(in the rows, 128 means zero)
The rows below come in pairs that one turn or mirror swaps. Which row does each named row swap with?
The rows were stretched afterwards, more along some directions than others.
Pofuz: [117  94 166 136  83 118 113 156 140 120 132 152 126 107 138 116 146 161]
zaka: [139 120 108 131 136 158 138 154 166 108 133  94 132 102 130 121 143 119]
zefig: [162  95 128 129 124 142 124 139 169 103 134 122 124 127 120 110 122 132]
lasi: [156 128 130 163  99 155 106 149 163  97 119 117 125 120 113 129 143 163]
gemu: [130  89 165 131  97 100 147 104 157 142 126 132  81 117 128 158 159 141]
Giv: [ 92 119 165 155 119 129 108 125 151 123 133 139 123 125 124 158 141 142]
nur: [121  95 128 126  80 142 102 144 120 149 151 142  90 113 147 155 150 167]
tana: [ 95 105 143 144 131 144 171 115 158 120 145 152 120 119 132 141 122 137]
sume: [133 113 125 111 107 144 139 146 140 106 130 128 123 101 138  88 137 131]
lufu: [116 108 102 137 106 127 169 121 159 127 130 121 112 132 124 136 115 123]
lak: [ 73 126 148 140 110  95 161 127 130 137 132 159 144 131 110 119 120 121]
dif: [ 99 102 164 135  91 124 128 129 173 116 122 122 124 117 149 152 143 136]
vuz: [117 133  95 135 108 164 120 138 123 106 139 106 119 108 157 122 107 157]
lisak: [106 137 105 134 103 152 127 170 137 116 144 155 111 104 149 121 145 122]
fad: [103 108  97 151  79 139  91 165 108 123 158 117  85  87 159 117 128 176]
tida: [147  77 103 125 103 151 125 130 138  95 132 102 112  96 139 110 120 136]
Tumaz: [ 93 143 145 119 108 117 148 131 130 169 142 138  98 128 161 155 145 132]
gupap: [ 66 129 188 145 112 134 137 165 119 128 153 178 132 143 129 115 114 154]
madab: [111 104 141 121  79 133 101 151 158 128 167  74  69 113 188 124 141 161]
lufi: [122 101  89 127  90 160 115 167 154 109 158 119  81  89 173 120 155 151]
Mam: [121 101 174 123  94 120 144 107 164 106 128 138 106 131 135 123 133 148]
Por: [111  98 120 151  85 141 111 131 116 124 129 145 102  92 136 138 124 180]
fep: [ 97 108 146 143 116 113 139 124 130 163 167 134  82 136 140 150 124 142]
Tagi: [137 122  89 143 112 148 114 162 141 132 119 102 112 105 145 145 136 131]
tives: [127 123 110 147 119 160 133 145 147 114 137 153  89 104 120 140 145 151]
Muman: [108 109 101 146  80 133 143 160 124 120 159 107  98 107 147 121 147 173]
fel: [ 92  91 134 122  94 162 124 154 123 116 161 159 107 123 166 129 124 141]
laz: [ 86 127 159 151 124 141 159 132 134 117 158 165 126 138 133 141 125 138]
Sano: [123 100 130 148 124 126 154  99 152 126 138  94 106 132 124 162 139 130]
feza: [ 94 126 129 167 101 124 134 150 147 112 143 104 122  91 136 128 138 165]
nidar: [107 119 159 128  94 138 125 169 133 141 131 151 156 131 144 117 138 120]
lomak: [129 118  95 140 100 130 116 153 138  99 169  91  94 127 137 104 141 157]
Nebu: [144  91 104 116 107 146 117 137 135 147 164 114  70 126 156 139 138 141]
doso: [145 122 144 129 121 138 129 154 173 110 134 137 106 120 119 119 160 123]
Nulam: [121 110  90 139  92 131 122 140 140 125 120  98 104  90 142 142 157 127]
kagig: [118 124 105 131 125 160  89 170 139 117 147 111 121 106 145 122 149 120]
Nedeg: [110 109 147 153 110 129 131 138 134 143 138 114 114 132 147 165 135 153]
Patak: [ 81 127 158 143 111 121 146 132 146 140 127 120 124  94 136 123 118 145]
Buzu: [ 94  96 175 134  97 144 126 147 142  86 132 160 152 119 135 106 118 140]
pof: [102 116 131 127 116 117 151 140 170 144 153 104 113 129 154 137 132 104]
nosu: [111 128 120 133  90 159  91 196 134 102 153 137  95 121 150  98 130 156]
niba: [151  98  85 132 109 172 108 131 137 117 130 125 112 108 123 139 113 148]

Nebu pairs with Por
gemu pairs with tida
nidar pairs with lasi
lufu pairs with Muman

